Rows are one point carried round by a steady rotation, each followed by how many ticks it has turned.
The counts run from 0 to 352.
[ -6 -10   3  -7 -16 -10   9 -10  -4  15 -14  -2   1   3 -27  -4   6  -8
  -2  -2   6 -17 -14  12  -2  -5   2  14 -11   7 -10  -2  23  19   9 -18
   3 -11 -13  -4  11 -11  13  -9 -10 -15   7 -11  -3   8   8   6   9   3
  15  -1   3  12   7 -10  -5 -13   1  -2  13  -2  -6   3  -8   1 -26   0
  -2   2  13 -15  -2   8  -1  10] | 138
[ -2   0  -3  -4 -20 -11   2 -13  -9  18  -8   1   1   2 -24  -4  -4  -2
   2   6  -1 -16 -23  12 -14   4   1  12 -13   7 -15   7  14  14   8 -16
  -3  -7 -14  -3   0 -12  18  -5 -12 -10   7 -18   6   8   9  -4  12  10
  11  -4   4   3   5  -8  -4 -18   8   0  13   0   1   4  -1   7 -27  -7
  -2  10   7 -15   3   6 -12   0] | 210
[ -2  -7   1  -7 -11   5  -6  -1   3  18 -14  -5   8   9 -27 -11  -4 -16
  -1   2  -4 -12  -6   1  -8  -6  -6   8  -4   0 -23 -15  18  14  13  -7
   6  -4  -5  -4  15 -21   9 -17   5 -14 -11 -18   6  13   0   3   2  10
  15   2  -8   6  -8 -13   4 -12  -4   0   5   7 -14  -3  -6   3 -24   1
   3   6   3 -11  12   5   2  13] | 309
[ -3  -7   2  -5 -22  -1  -3   0   5  27  -6   0   8   1 -24  -5  -1  -8
  -6  11   4 -18 -15   2 -17   1   3  11 -11   5 -24  -7   4  18  17  -9
  -1  -5  -4  -4  -8 -12  13 -10   0 -15  -3 -13   4  11   6   5   1  12
   3  -2  -3   2  -2  -4   9 -11  12  -3  10  -2   1  -3  -8   3 -30  -7
  -9  15   8 -15  14   5   2   3] | 280
[  0  -7   1   0  -5  -5  -4  -3   0  28 -13  -4   2   3 -24  -2  -3 -12
  -4  -2  -1 -14 -16   0  -9 -10  -3  12   5   3 -22  -9   9  20  11  -1
   0  -9   0  -4   8 -15   7 -16   6 -18  -4 -22   4  17   2   6  -3   9
  13   1 -10   9   1   0   2  -8  -3   3   4   4 -11  -4  -6   6 -35   6
   5   8   1 -10  11   8   3  12] | 52
[-13  -7   0  -6 -22   4   2  -6  -3   9 -16   1  -1   4 -22   2  10 -18
  -2  -3  11  -5 -16  11  -8   4  10  14 -13   4 -19  -6  19  13   8 -20
  -1  -8  -9  -1   6 -22  18  -1  -6 -10   1 -13   5  -2  -5   2  -8   6
   7  -3  -4  -8  -2   2   1  -6   8  -7  14 -18  -4   0  -7 -12 -17  -6
  -4  10  14  -9  12   8  -6  11] | 103
[  5   6  -5 -11 -14   6 -12  -9  -2  18 -13  -8  -1  10 -20 -17  -6 -12
   3   7  -9 -15 -16   6 -11   2  -6   8 -12  -3 -17  -4  13   8  10 -14
  -1  -7  -3  -1   7 -19  13  -7  -3 -13  -6 -23  11  20  -1  -6   5   4
   5  -1   0   0  -2  -7  -4 -15  -7  10   1  13 -16   0  -8   1 -20   5
  -2   8  -2 -12  15   0  -7   6] | 238
[ -5  -5   1  -5 -15   1  11   3   0  16 -10  -7   2   1 -30  -4  -5 -17
  -1   1   1 -14  -8   8  -7  -9  -1   7  -5   0 -15  -7  15  15  14 -13
   2 -13  -7 -10   8 -14  11 -19  -4 -12 -10 -23   4  14   2   5   3   4
  12  -1   3  10  -2  -8   4 -11   1  -1  18   4  -9  -7  -9   7 -23  -3
   3   6   7 -15   4  -1  -4  21] | 61
[  1   0  -3 -12 -27  -1  -3 -14  -8   1  -7   1  -9   4 -20  -1  11 -11
   5   1   2 -10 -23  15  -7   8  13  14 -13   4 -16   3  15   9   7 -23
  -3 -11  -4  -2   9 -20  17  -6  -8  -6   3 -19  10   1  -4  -8  -4   1
   2 -13   6 -13   7   3  -2 -10  13  -1  11 -10  -5   6  -5 -12 -19  -7
   4  10   9  -2   8   9  -3   1] | 181
[ -9   2   0  -2 -22   7   1  -5   1  13 -17  -7   0   1 -17  -2   5 -17
   0   1   4   0 -12   8 -10   6   9  10 -13   4 -14  -9  18   7   8 -23
   2 -11 -10  -3   4 -28  18  -9  -7 -16  -4 -19   2   2  -6   2  -2   5
  -3   0  -9   0  -4   4  -4 -10   4  -1  13  -8 -14   1 -12  -8 -20  -3
  -5  19   6 -11  15   4  -6  17] | 96
[ -5  -4   5  -5 -10   0  -2  -5   5  13 -15  -5   5   7 -23  -7  -4 -20
  -2  -1 -10  -9  -7   9  -5  -5  -9  10   2   0 -23 -12  19  15   7  -9
   7  -6  -9  -5  15 -19  12 -15   2 -11  -6 -25   2  10   2   4   3  12
  17   4 -12   7 -11  -8   2 -13  -5   0   8   1 -13  -4  -4   4 -24  -3
   7  11   6  -7   8   2   2  18] | 307
[ -7  -8  -1   1 -18  -4   3  -4  -7   4  -8   5   0   4 -28   2  -5  -8
   0   7  -6 -14 -17   9 -11   1   6  12  -5   3 -27  -1  11  12  12 -11
   0  -8 -13  -9   0 -15  13 -20  -5   0  -2 -22   5  -2   3  -3   2  16
  12  -2   1   4  -3  -7  12 -14  11  -5  12 -11  10  -6  -4   5 -28 -10
  -1  16   9  -6   3   9  -2  10] | 289
[ 10   1  -1 -10 -17   6 -12  -4  -3   7  -2  -2  -6   2 -20  -3   2 -12
   4   9  -5 -13 -22   4 -10   3   9  10  -5  -1 -28  -3   1   9  13 -14
  -5 -13   8  -9   6 -18  11 -19   4  -6  -9 -26  12   7  -5  -8  -9   5
  -2 -14   1 -13   3   5  11  -6   8   4   2  -3  -6   1 -11  -1 -27  -2
   5  15   1   1  14   6   7   2] | 261
[ -8  -3   0  -5 -23   6  11  -2   0  20 -12  -5  -3  -7 -18   0   1 -12
  -3   6   9  -4 -12   8 -11  -2  12   8 -10   7 -12  -6  10   8   7 -22
   0 -16  -7  -9  -2 -24  17  -9  -5 -15  -6 -20  -3   7  -3  -5  -1   3
   1  -7  -7   0  -6   4  -3  -6   8  -5  17  -9  -8  -2 -12  -4 -22   1
   0  14   9 -13  11   3  -4  18] | 349
[ 12   3   3  -8 -13  -9 -10 -15  -2   5  -8  -3  -3   9 -19  -8  -3 -13
   5   3 -19 -17 -14  11  -3   0  -5  11   1   4 -20  -6  16  12   7 -10
   4 -11  -8  -4  14 -12  10 -21  -5  -7   3 -28   6   9   5  -2   8  10
   8  -4   0   7   1  -7  -1 -22  -5   9   0   7  -9   2  -5   8 -28  -2
   7  11   1   1   6   3   4   7] | 228
[ -4  -9   3  -4 -10   0   4  -1   1  24  -9  -3   2   2 -29  -4  -4 -16
  -3   3   1 -12 -11   3  -8 -13  -5  10   4   1 -20  -9  12  19  14  -6
   3 -11  -2  -7  10 -14  10 -16   2 -16 -10 -22   3  16   3   6   1   6
  16  -2  -4   7  -5  -7   4  -7  -1  -4  14   2 -11  -4  -5   8 -24  -1
   7   4   4 -14   8   1   2  16] | 56
[  0  -5   6  -4 -16  -2  -5  -9   5   7 -17  -6  -2   4 -13  -5   9 -21
   2  -1  -5  -8  -8   8   4   0   5  10  -2   6 -19 -17  16  10   9 -17
   0 -19  -5  -6  11 -17   9 -22  -4 -11  -1 -27  -3   3  -6   5  -3   5
   0  -1 -12   3  -2   7   3 -11  -4   4   4  -6 -14   0 -18  -4 -24   2
   3  14  12   4  11   5  10  17] | 84
[ -9  -4   2  -3 -12  -6   9 -12  -7  21 -14  -1  -5  -4 -19  -1   0  -7
  -2   3   4  -2 -19   7  -7  -6   5  11   2  10 -12   0  14  13   0 -15
   6 -12  -5  -4  12 -24  15 -12  -3 -19   0 -21  -1   6   2  -1   3   6
  20  -4 -10   7  -2  -4 -11  -7   4  -7  14  -2 -13   6  -1   3 -29  -1
  11   7   3 -11   6  10  -6  12] | 127
[ -2  -8  -2  -3 -13  -5  -6  -7  -2   6 -23  -2  -3   6 -18  -6   3 -16
   4  -6  -2 -18 -16   6   5  -2   4  10  -8   0 -20 -13  15  11  11 -15
  -9 -19  -7  -9   7 -13   8 -17  -7  -7   1 -21  -1   6  -6   3  -6   5
   3   4  -3   1   7   8   7 -10  -8   6   0  -6  -5  -6 -23  -3 -24   9
  -3   9  16  -1   9  11   6  15] | 77
[ -1 -10   7   1 -16  -9  -3  -9  -2   8 -12   0   1   3 -21   6  14 -11
  -1  -8   4  -8 -20   4  -5   2  16  16  -4   7 -19  -4  16  16   9 -11
   1  -7  -6  -2   9 -18  10 -17   3 -15   6 -11   6  -5   1   7  -7   9
   5  -7  -6   2  11   4   3  -8  10  -2   7 -13  -6   7  -3  -8 -33  -3
  -4  14   6   1   9  18  10   5] | 113
[ -3  -5   0   5 -14  -4   1  -3  -4   2  -8  -1   1   6 -29   7  -3 -14
   1  -5  -5  -9 -18  10 -15   2   8  15  -7  -3 -24   2  13  16  11  -9
   0  -3 -13  -4   3 -17  14 -15   0  -6   1 -20  17  -1   1   1  -5  14
   6  -6   3   2   2  -1  10 -13   8  -4  14 -10   4  -5   3  -1 -31  -9
  -6  16   5  -5  10  10   0   9] | 36
[  3   9  -3 -10 -17   4  -7 -11   1  14 -11 -10  -2   8 -19 -14  -4 -17
   5   0  -8 -14 -15  15 -10   3  -8  10 -13  -4 -15   1  16  12   9 -17
  -4  -5  -8  -3   7 -18  16  -2  -7  -9  -1 -25  11  19  -1  -5   4   4
   6  -1  -1  -1  -1  -3  -5 -16  -7   8   8   9 -15  -5 -10   0 -19  -3
   0  12   5 -12  10  -4 -12  10] | 240
[  7  -5   1 -10 -18  -8 -16 -17  -4  17  -8   2  -5   1 -14  -1  11  -5
   2   6   1 -13 -29   4  -7   3   8  15  -2   7 -21  -1   4  16  10 -10
  -3 -11   2   0   9 -17  11  -6   1 -17   7 -17   6   6  -1  -4  -3   6
   4 -12  -7  -8   9   9  -2  -9  10   2   0  -6  -9  12  -3  -8 -33  -1
   6   9   5   2  14  13   6  -8] | 190
[  2   2   1 -16 -31   4  -1 -10  -2   3  -6  -3  -5   5 -21  -4  13 -16
   3   2   5 -11 -17  16  -9   7  12  11 -17   2 -10  -2  19   9  10 -25
   1  -9  -5  -2  10 -19  18  -7  -8  -9   0 -15   7   5  -2  -3   1   1
  -1 -13   9  -9   4  -3  -2 -13   9   1  15  -6 -10   7  -5 -10 -15  -7
  -2   8   7  -8   9   2  -4   5] | 175
[ -1  -5  -1   7  -4  -9  -5  -9  -3  17 -15  -3  -4   0 -23   3  -5 -12
   1  -7  -5 -15 -21   4  -8  -6   1  14   5   0 -24  -2   9  18   7  -1
  -3  -6  -4  -5   5 -15  10 -13   3 -16   1 -25  10   9   0   3  -6  11
  14   0 -11   5   5   6   4  -9  -3   1   3  -2  -5  -7  -4   4 -37   2
   4  14   3  -4  10  13   1  10] | 47
[ -4 -10  -5  -9 -10   7  -4  -2  -6   3 -17  -2  -4  10 -28  -4   1 -18
   3 -10   6 -17 -18   9  -3  -5   4  11 -11  -6 -24  -9  15  13  13 -14
 -11 -13   0  -9  13 -20   9 -10   2  -8  -9 -16   8   8  -9  -5 -13   3
  13  -4   1 -11   8   1  11  -6  -3   2   3  -5  -5  -6 -17  -8 -21   8
   1   5  12  -3   9  11   6  12] | 327
[ -4 -10   2  -7 -22   4  -3   0   5  28  -3   3   8   2 -25  -6   0  -9
  -6  13   4 -16 -16   2 -17   1   2  10  -8   6 -26  -8   3  17  18 -10
   0  -6  -3  -6  -5 -13  15  -8   1 -13  -7 -16   3  12   3   2   2  12
   6  -2  -4  -2  -6  -6   8  -9  15  -6  10  -5  -1  -1  -8   1 -26  -8
  -3  13   8 -16  14  -1   1   4] | 279
[ -6  -2  -5  -3 -13   3   2  -2  -4   0 -18  -7  -2   8 -26  -3   0 -20
   4 -14   2 -16 -15  14  -3  -1   5  10 -12  -8 -18  -1  18  13  11 -18
 -10 -11  -9 -10  10 -18  13  -8  -3  -6  -1 -19  12   7  -4  -4  -9   5
  10   0   1  -2   6   2   5  -9  -6   5   8  -5  -6 -10 -15  -5 -21   3
  -6  13  13  -6   7   6  -1  18] | 324
[ -3  -6   0   0  -8  -6  -6 -11  -3  11 -17   0  -2   5 -21  -4  -7 -14
   1   2 -11 -10 -14   8  -5  -4  -6  13   6   4 -28  -9  15  15   6  -6
   1  -8  -9  -4  11 -17  11 -14  -2  -7  -1 -27   3   6   2   0   2  16
  20   4 -16   3  -9  -3   6 -12  -3  -1   2  -3  -5  -6  -3   5 -26  -2
  11  12   9  -2   9   9   1  15] | 301
[ -5  -5  -4   0 -14  -1   6   2  -1  15 -17  -6   3   3 -29  -5  -6 -12
   1  -1   2 -18 -12   6  -5  -4   3   7 -14  -4 -12  -4  17  13  13 -15
  -4 -13  -8 -10   2 -13  10 -18  -7 -12  -7 -20   4  11   1   4   2   5
   5   2   8  12   9  -5   4 -12  -3   5  12   2  -6  -9 -14   5 -27   6
 -10   9   8 -18   5   5  -5  19] | 65
[ -2 -10  -4   2  -6  -2  -2  -7  -9  13 -12   4  -5   2 -28   4  -6 -12
   1  -1  -5  -9 -24   4 -10  -9   1  13   4   0 -29  -2   8  13   9  -4
  -2  -8  -1  -6  10 -21  10 -16   2  -8  -7 -24  13   6  -3  -3  -6  11
  19  -6  -6  -4   0   0   9  -6   5  -4   7  -7   1  -6   1   3 -31   0
  11  10   3  -4   9  14   1   9] | 44
[ -2   1   6  -6 -19   7   7  -1   4  16  -8  -8  -5  -5 -18   0   2 -18
  -3   3   3  -3  -9   8  -8  -4  12   6  -2   6 -13 -10   8  10   7 -20
   0 -19  -2 -11   6 -23  16 -19   1 -17  -8 -26  -2   7  -4  -3  -3   3
  -1 -10  -8   0  -5   5  -1  -6   6  -2  14  -5 -16   1 -14  -1 -26  -2
   7  16   4  -4  11  -1   7  20] | 343
[ -3 -10  -4   0  -8  -3  -4 -10  -9   8 -16   6  -2   5 -25  -3  -8  -9
   2   6  -9 -13 -19   6  -6  -1   0  13   1   3 -32  -7  10  10   7  -6
   0 -10  -9  -5   7 -18   9 -20  -2   0  -4 -25   5   2  -1  -6   0  15
  20   2  -8  -1  -5  -4  12 -12   2  -3   3  -7   5  -5  -2   6 -27   0
   9  11   6  -2   8  14   0   8] | 296
[  2  -3  -3 -15 -26   0  -6 -13 -11   4  -6   3 -10   4 -21  -2  10  -9
   5   5   4  -9 -25  11  -8   7  12  13 -13   5 -18   1  12   7  10 -21
  -3 -11  -1  -1  11 -21  15  -5  -5  -6   0 -18   9   1  -6  -8  -4   3
   5 -14   5 -18   8   2   1  -9  12  -1   8 -10  -5   8  -4 -10 -18  -3
   7   6   7  -3  11  10  -1  -1] | 182
[ -3  -8   3  -4 -10  -2   4  -9  -9  15 -10   2  -6  -2 -20   3   2  -5
  -1   5   2   1 -21   3  -6  -6  12  11   2  10 -17  -3  12  11   3 -12
   8 -12   1  -5  13 -27  13 -20   2 -15  -6 -20   1   0   0  -2   0   7
  16  -8  -9   3   0  -3  -4  -6   8  -8  12  -5 -13   9   2   1 -31  -1
  12   7  -2  -5   7  15   4   8] | 122
[-11  -9   2  -8 -14  -6   9 -11  -5  23 -14   0  -1  -1 -24  -4   3  -7
  -4   1   9 -10 -17  10  -4  -8   0  12  -6  10 -11  -2  19  17   4 -14
   4 -10  -9  -2  10 -18  15  -5  -9 -17   1 -16  -3  10   6   3   7   3
  21  -2  -5   6   2 -11  -8  -9   2  -8  13  -2 -10   3  -4   2 -23  -2
   5   1   9 -18   4   5  -7  10] | 133
